rotation steps, each row followed by its count of steps:
The counts run from 0 to 320.
2.58,-1.48,-0.18,-2.06,-2.35,-0.63,-1.26,0.32,-1.53,2.19,-0.47,-0.46,-0.91,-1.48,1.19,-0.87,0.44,1.75,0.83,-4.73,-0.21,2.52,-0.83,2.67,-1.47,2.40,-2.49,2.52,-5.94,-3.15,-0.46,3.29,-2.74,-2.70,-1.52,0.68,-3.93,-1.56,0.91,2.63,-0.97,-1.40,1.44,0.75,-1.04,-0.22,1.58,-1.99 => 112
2.31,-2.34,0.22,-4.20,0.40,0.51,-0.09,1.20,0.97,-2.01,1.47,1.62,-4.12,-1.24,0.20,-1.06,1.67,3.64,2.69,-3.38,-1.86,1.62,-2.60,2.64,-0.96,0.78,-2.60,2.13,-2.93,-1.33,-5.34,3.58,-2.39,-2.86,2.03,-0.21,-0.02,0.19,1.66,0.79,-3.54,0.33,0.63,0.44,-1.33,-1.07,0.17,1.88 => 273
1.12,-1.35,-0.39,-1.56,-4.53,0.70,1.87,2.90,-2.27,0.87,-3.69,1.50,0.72,4.82,2.24,2.26,1.58,2.59,-0.95,-2.16,1.33,3.80,-2.93,4.41,0.42,0.86,-0.65,-0.03,-3.30,-3.92,0.03,-1.17,-1.47,-0.51,-3.65,-1.38,-0.21,1.65,2.37,0.85,1.15,-2.55,1.01,-0.34,-1.24,-1.35,-1.23,1.06 => 42
0.19,-0.22,-2.03,-0.77,2.23,-3.31,-0.73,-2.42,-1.91,4.98,0.56,-0.38,0.15,-2.70,-1.04,1.12,1.03,-0.21,-2.37,0.77,-2.65,-2.05,5.81,-1.35,-0.27,1.74,0.01,3.84,1.40,1.19,2.35,0.57,4.17,0.77,-0.27,1.35,-4.60,-0.81,-2.75,4.36,0.35,0.60,-1.94,-1.94,-0.06,-0.06,2.68,-2.14 => 230
0.11,1.87,-3.60,-2.18,0.84,-1.20,-0.20,-1.29,-3.51,-0.23,-1.52,4.62,1.06,-0.15,-0.49,2.33,-2.65,0.14,-2.37,2.71,-1.89,-3.47,3.09,-1.47,0.72,-0.82,0.38,3.12,-0.05,-0.75,2.21,-3.70,5.70,0.46,-3.62,0.30,0.08,1.49,-1.38,2.43,-0.33,0.63,-1.92,-1.70,0.89,-0.72,1.57,2.15 => 299
-0.86,-1.31,1.51,-0.10,2.84,0.78,-0.26,-2.52,2.40,-4.98,-3.13,4.70,-0.82,0.79,-4.07,-2.82,-0.05,4.02,1.61,0.61,-2.37,0.55,-1.17,1.95,0.76,0.19,-0.18,-1.17,0.45,2.81,-1.48,1.18,2.18,-0.50,4.10,1.54,3.05,1.14,0.08,-2.43,-2.85,0.82,2.90,-2.57,0.12,-1.87,-1.81,0.91 => 136
-0.51,-0.34,-0.11,-2.37,3.64,-6.24,1.40,0.35,-2.45,-0.89,-0.96,-3.02,3.00,1.66,-1.73,1.53,-2.29,0.50,-4.69,-0.96,2.68,0.51,2.33,2.32,-0.08,-2.65,-1.16,2.75,-5.12,0.17,3.49,-0.63,2.08,1.19,0.46,-2.53,-3.69,-0.34,-1.43,0.81,-2.49,0.49,-0.58,-0.25,-0.75,1.26,-0.92,-1.84 => 126
-2.26,-0.34,0.63,-0.78,1.39,-3.22,3.76,2.83,-0.33,2.23,1.98,0.46,2.31,1.48,4.25,3.41,-0.73,-1.51,-0.15,0.14,-0.19,0.59,-1.14,1.27,1.61,-4.66,-1.02,1.13,-1.12,-0.02,1.44,-2.00,4.45,3.17,0.78,-2.80,-3.43,-1.20,-2.03,3.55,-1.39,0.23,-4.24,3.04,0.00,1.07,-0.55,1.24 => 162
0.77,0.42,0.20,-2.24,0.54,-2.82,0.19,-2.33,-2.84,3.21,-1.46,-2.62,2.12,0.25,-2.61,1.34,-2.45,-1.68,-3.18,-2.10,3.74,2.79,3.08,1.56,-0.94,-0.18,-1.95,3.86,-2.43,-1.36,5.32,0.52,1.36,0.56,-0.44,-2.00,-4.49,-1.80,-1.39,1.75,-0.99,0.65,0.90,-1.26,-1.08,-0.33,-0.34,-2.00 => 127
-0.20,0.16,0.66,-0.09,1.34,-1.34,2.81,0.63,-0.87,-2.05,0.71,3.08,2.19,0.48,3.49,-1.05,-3.53,-1.72,0.51,-0.76,-1.65,-3.28,1.20,-2.11,1.88,-0.63,0.69,1.14,-0.03,-0.69,-0.32,-2.40,7.28,3.79,-2.08,-1.17,-0.18,-2.92,-3.50,4.45,-1.49,1.54,-3.25,-1.63,0.78,-0.57,2.35,-0.70 => 1
2.06,-1.23,1.68,-0.48,-1.79,-3.26,-0.40,2.00,-1.56,1.30,0.96,1.55,0.61,1.91,3.91,-1.31,-0.39,0.14,0.35,0.18,3.45,3.25,-2.15,4.50,-0.79,4.51,-0.57,3.32,-4.67,-1.46,-1.24,2.12,-3.14,0.65,0.02,-0.77,-1.82,-3.66,0.03,0.18,-0.86,-3.81,0.45,3.49,-1.59,0.25,4.04,2.19 => 218
0.71,-0.20,-1.24,0.18,-0.77,-2.25,-0.04,2.54,-2.12,-0.22,-1.35,0.26,3.89,3.05,0.54,2.69,-3.20,-2.72,-2.86,-2.27,2.24,1.67,-0.61,2.07,-0.66,-3.03,0.00,-0.40,-0.76,-3.93,2.56,-3.50,3.92,0.13,-2.92,-1.26,-0.41,-1.64,2.01,-0.87,1.25,2.59,-1.41,-1.15,0.21,-2.12,-1.05,0.52 => 302
-0.40,1.53,-2.71,0.42,-3.14,1.88,0.14,1.05,2.12,3.47,-2.33,0.28,-0.15,-1.48,-1.28,2.83,0.73,-5.32,0.61,-1.91,-1.65,4.30,-0.46,1.90,0.30,-3.74,-3.70,-1.46,0.37,-4.61,2.50,-1.19,0.69,-2.32,-2.03,0.61,-0.72,2.27,3.26,1.02,0.06,0.49,-0.19,-0.14,1.32,-1.86,-0.21,0.81 => 304
2.15,0.90,-2.48,-0.91,1.78,-1.27,1.90,-0.36,-2.05,-3.08,-2.04,0.86,0.27,-1.42,-1.33,-1.20,-3.25,-1.27,-3.32,-1.74,-2.48,-6.05,5.39,-2.76,1.06,1.22,0.38,2.79,-1.31,-0.27,2.41,0.26,0.92,-0.89,-1.19,-0.01,1.51,0.52,-1.79,4.62,1.35,-4.09,-0.97,-2.21,1.96,2.97,2.14,-1.89 => 123
-1.66,2.23,2.16,-2.01,-0.34,4.98,-2.05,-1.36,4.43,0.00,-1.66,2.92,-3.19,-1.11,-4.45,-4.94,0.56,1.83,2.37,4.57,0.74,-3.56,0.83,1.79,0.06,-0.66,-0.66,-0.74,1.58,-0.24,0.59,0.16,-1.37,-3.74,0.59,-3.56,2.00,-0.09,-0.02,-0.79,1.96,0.01,1.30,-1.33,0.04,-3.00,-2.85,-0.89 => 293
0.14,-3.71,-1.08,-2.77,-4.91,-0.04,1.96,2.14,-0.81,1.34,-1.51,0.36,-2.19,2.83,-1.21,3.18,1.62,0.11,-0.73,-0.85,-1.95,3.99,-1.43,1.99,-0.97,-1.61,-0.21,-0.78,-1.16,-0.94,-2.56,-1.59,0.65,-4.50,-0.96,-0.67,1.85,1.23,3.65,0.37,-2.35,-0.16,0.19,-0.11,0.90,2.35,-2.82,2.10 => 306
0.93,-0.42,-1.47,1.10,-2.38,-1.31,1.15,2.83,-0.69,-1.11,-3.13,0.86,3.33,0.30,0.70,1.03,-4.73,-4.42,-1.85,-5.81,-2.68,1.92,0.46,0.42,1.33,-1.59,-3.11,-0.45,-1.55,-6.14,1.75,-2.33,1.84,-2.54,-2.58,0.91,0.63,1.43,3.88,1.38,-1.09,-0.58,-0.83,0.59,2.07,-0.31,-0.74,0.32 => 144
-1.38,-0.97,1.19,-1.55,-3.44,0.29,0.71,2.48,-1.17,5.07,-2.07,0.27,-0.85,3.27,2.73,5.67,2.57,0.80,-0.89,1.12,0.81,3.76,-0.11,3.32,1.37,-1.96,2.17,1.31,1.42,-2.89,-1.41,-0.21,1.22,-0.01,-4.45,-2.17,0.73,0.41,2.79,0.31,0.38,-2.13,-0.60,-0.18,-0.47,-0.54,-2.38,2.07 => 200
1.61,1.06,1.58,3.40,0.64,0.83,-2.29,-1.98,-0.46,-1.13,0.15,1.92,-1.72,0.36,-3.13,0.78,0.89,-4.64,-1.28,0.80,1.72,-1.23,0.26,-1.48,1.02,-1.82,1.77,-2.68,4.68,2.35,1.34,2.35,-1.61,-1.08,2.22,2.12,5.52,-1.20,1.05,-4.64,0.60,-1.48,2.63,-2.33,2.70,0.11,-0.18,-0.34 => 84
3.24,-0.07,-0.42,-2.89,-2.70,2.09,3.08,0.50,0.61,-4.34,0.61,0.80,-2.68,0.15,0.12,-1.05,-3.93,1.76,1.33,2.40,-1.40,-6.03,1.51,-2.54,2.66,-2.56,2.27,0.19,0.38,-0.53,-0.95,-0.77,-0.15,0.20,1.50,-1.61,0.14,2.64,-0.75,-0.15,5.01,-0.18,-0.48,-1.20,-3.18,-0.96,3.44,-0.67 => 156
-1.53,-0.75,-0.35,1.98,-2.58,-5.12,0.15,1.46,-1.31,0.27,-2.94,-2.37,3.20,-2.00,-1.88,-2.86,-3.53,-1.24,1.16,-4.72,-3.50,1.80,2.15,0.80,-0.59,0.34,-1.98,-0.66,-3.77,-2.56,2.10,1.94,0.72,-1.73,1.28,2.17,-3.25,0.29,2.62,0.55,-0.99,0.22,1.00,1.49,-1.01,1.96,0.65,-0.85 => 250
2.35,-1.59,3.55,-1.32,-0.95,4.69,3.27,0.00,-2.04,-5.10,-1.43,2.52,-5.31,0.98,-2.33,1.78,-3.10,0.81,1.04,-0.08,-0.04,-0.45,0.67,-1.72,1.93,0.57,3.36,1.11,3.15,2.36,0.16,3.10,-0.51,-0.64,0.19,-0.93,4.57,0.71,0.35,-1.16,0.56,-3.24,2.90,-2.33,0.64,-0.37,-1.80,-1.06 => 259
2.75,0.84,-0.24,3.04,-2.33,-0.68,-1.76,1.10,-1.39,-3.05,-0.85,0.65,-1.73,0.90,0.06,-0.52,-1.55,-3.53,-2.70,2.40,-1.11,-7.16,4.30,-3.00,0.99,0.39,3.94,0.39,0.35,-0.37,0.42,-0.19,1.13,-3.24,-1.42,-0.25,3.47,0.56,2.68,-1.69,3.95,-2.63,-1.66,-0.68,-0.09,0.65,1.45,-0.88 => 86
0.07,-1.57,0.21,-2.08,-1.62,-1.16,-4.17,-1.74,-2.18,2.23,-3.58,4.31,0.23,4.07,-0.49,0.58,3.95,4.08,-1.03,1.06,1.79,1.72,0.08,3.78,-1.24,2.79,0.82,1.27,-3.18,-1.12,-0.72,1.04,-3.71,-1.53,-2.08,-0.56,0.60,-3.30,2.14,-1.24,-1.61,-3.81,2.10,0.11,-0.76,2.59,-0.03,2.43 => 79
-0.53,-0.69,-0.14,2.01,-0.66,-2.07,1.31,-0.58,-0.42,0.50,-1.01,0.54,5.44,0.65,0.74,-0.93,-3.87,-1.45,-0.03,-1.87,-1.60,2.32,-1.19,1.23,0.55,-0.90,1.78,-2.51,4.11,-1.72,1.20,-2.95,5.88,2.95,-0.85,1.45,-1.09,0.42,1.21,-0.85,1.68,2.32,0.39,-2.53,0.27,-4.33,2.30,-0.66 => 37
-2.36,-1.43,-0.07,1.11,0.05,-5.51,1.94,-0.14,-2.41,0.48,-2.56,0.74,5.03,2.47,-0.69,-1.60,-2.84,2.34,-0.46,1.90,-0.15,1.53,2.03,2.33,0.88,-0.70,1.10,0.02,-0.52,0.53,2.75,-1.85,6.27,3.39,1.84,0.28,-3.67,2.25,-0.31,-0.93,0.77,1.18,0.80,-0.88,-2.78,-1.42,2.30,0.10 => 195
-1.69,0.82,-3.96,-1.85,2.25,-3.91,1.77,1.99,1.82,-2.09,-1.53,-0.92,4.13,1.13,-0.13,-1.55,-2.49,1.88,-3.75,-1.36,-0.69,-4.56,2.65,3.28,0.03,-4.69,0.42,-2.76,-1.46,-2.70,-0.59,-2.83,1.80,0.10,3.55,-1.01,-1.83,3.91,-1.94,-0.28,2.74,0.32,0.41,-0.49,-0.71,-0.42,2.65,0.13 => 19
0.35,0.13,-3.67,-3.64,0.50,-1.76,1.63,0.80,-0.38,2.64,-0.48,-0.55,1.58,-0.07,2.41,3.21,0.59,0.85,-4.40,-0.98,0.47,-3.69,2.44,3.29,-0.25,-3.61,1.73,-0.09,-0.26,-4.07,-1.72,-2.64,0.43,0.00,-1.43,-1.67,-1.09,3.52,-1.02,0.38,3.67,-1.60,-1.02,-0.81,0.59,-1.59,4.18,1.28 => 178
2.31,0.24,-2.09,-2.39,-0.14,-1.11,1.21,-1.81,-2.43,-0.26,-0.04,0.55,0.51,1.07,-1.06,2.03,-4.06,3.86,-1.23,3.54,-0.44,0.17,2.27,-1.48,-0.18,-0.15,1.61,1.29,0.32,1.73,1.40,-3.70,5.26,2.15,-0.05,-0.83,-2.16,2.45,0.68,-1.71,2.11,2.90,-1.00,-2.51,-4.65,-4.33,1.65,0.09 => 35
2.36,-0.97,0.00,0.44,-2.77,0.95,-0.04,-1.80,-0.74,1.44,1.03,3.54,-1.99,1.80,-1.77,1.99,4.29,-2.61,0.28,3.81,1.66,3.15,-5.72,-0.92,0.02,-0.58,1.89,-3.85,3.03,5.86,-0.45,-0.64,-1.77,0.88,0.95,2.02,3.83,-3.99,-0.17,-1.04,-0.08,-0.91,-0.17,-1.64,0.91,2.00,1.13,-0.48 => 47
1.15,-1.93,0.77,-1.30,-2.59,2.37,2.42,-1.86,-1.83,-3.83,-2.63,0.92,-2.17,2.07,-5.50,-0.63,-0.72,0.92,-1.83,2.45,-0.72,-1.37,-0.38,-0.19,-1.26,2.92,1.71,1.46,0.74,2.99,-2.26,-2.72,1.10,-2.47,0.27,-0.40,5.80,2.43,1.31,0.78,-0.15,-0.41,0.81,-2.61,0.45,1.24,-3.12,-0.15 => 31
1.18,-1.45,0.42,-3.30,-1.86,-3.98,3.08,0.61,-3.43,3.50,-0.10,-1.40,3.07,0.99,2.23,2.84,-1.06,3.34,-0.87,0.12,3.17,1.02,0.76,2.86,0.58,0.62,1.06,2.05,-1.86,-0.66,-0.27,-0.81,-0.79,3.26,0.40,-0.68,-4.49,-1.37,-1.33,1.96,1.98,-1.86,1.33,0.41,-3.08,1.22,4.80,0.89 => 57
-0.44,-1.89,-1.05,-3.18,-6.51,1.72,0.70,-0.89,-0.72,3.64,-4.04,1.58,-1.41,1.28,-3.08,2.04,3.40,1.20,0.29,2.09,1.18,3.63,-1.80,0.45,0.04,-0.58,0.07,-2.95,-1.47,-0.35,-0.90,-0.98,-2.48,-3.18,-1.04,0.56,1.32,-0.06,3.39,1.64,0.71,-0.81,1.80,-1.22,-0.73,4.70,-1.36,-0.45 => 307
2.94,-0.94,2.94,0.74,-3.15,1.07,-0.40,3.45,1.44,-2.13,-1.06,1.65,-3.76,4.14,0.11,-1.20,2.89,0.77,1.76,1.53,-1.37,3.72,-3.24,2.22,0.88,3.72,-2.07,0.64,-2.92,-1.47,-0.92,0.82,-0.78,-0.67,-2.26,-0.58,1.23,2.21,3.70,-2.60,0.82,-3.02,-0.84,1.78,-1.07,-2.45,-3.12,3.08 => 203
2.15,-2.81,0.35,-4.60,0.74,1.64,1.65,-3.02,1.10,-0.37,-0.52,3.96,-5.44,-1.72,-2.57,1.41,2.92,3.21,2.56,-2.21,0.18,2.36,-2.37,1.25,0.56,1.32,-0.86,0.43,-1.13,2.21,-4.29,3.57,-3.15,-0.82,2.94,1.43,2.04,-0.76,-0.13,2.16,-4.00,-0.18,2.45,-1.61,-0.26,1.32,1.92,0.95 => 274
0.29,-1.15,2.01,-0.69,1.52,1.05,0.14,-2.75,2.38,-1.54,-0.01,3.99,-1.17,-0.02,-0.94,-1.18,3.89,2.47,2.25,-1.31,-0.21,-0.51,-3.84,2.17,0.92,-0.60,0.48,-3.16,0.39,3.50,-2.49,2.24,-0.92,0.92,3.38,0.75,1.99,-4.72,-2.96,1.23,-4.87,-0.14,2.30,-1.37,1.14,1.89,0.84,-1.39 => 275
-1.45,1.33,0.78,-0.23,0.42,0.45,-2.78,-0.68,0.53,6.02,-1.60,-1.74,1.41,-2.09,0.22,-0.68,1.21,-1.00,1.18,-3.02,1.73,2.59,1.95,4.78,-1.15,1.91,-1.85,1.78,-0.03,-5.81,0.88,3.44,-0.79,-1.39,-2.27,-0.89,-3.65,-1.33,0.52,0.64,1.34,-0.33,1.12,-1.56,1.25,-5.11,0.66,-1.21 => 234
1.54,-0.49,1.33,-1.24,2.30,0.11,-1.44,-1.40,1.01,-3.33,0.39,6.18,-1.35,2.21,1.45,-3.15,0.68,2.11,-0.79,-0.98,-0.36,-2.90,-4.84,-0.49,0.67,0.77,2.36,-2.16,-2.51,1.68,-3.07,0.31,0.32,-0.34,0.98,-0.41,3.24,-6.03,-3.00,0.17,-3.19,0.17,-0.87,-1.13,1.74,1.93,0.71,-0.28 => 276
3.06,1.00,-0.01,3.20,1.35,-0.55,0.25,-1.61,-1.97,-0.29,0.85,0.49,1.20,-1.32,0.39,0.20,-0.38,-4.69,-1.58,-4.36,-1.09,0.72,0.30,-3.13,2.72,-0.77,0.03,-1.28,3.16,0.60,4.29,2.33,3.90,2.29,-0.88,2.35,-0.49,-2.76,-1.06,0.79,1.05,1.53,-2.09,-2.84,1.43,-2.45,1.42,-4.64 => 106
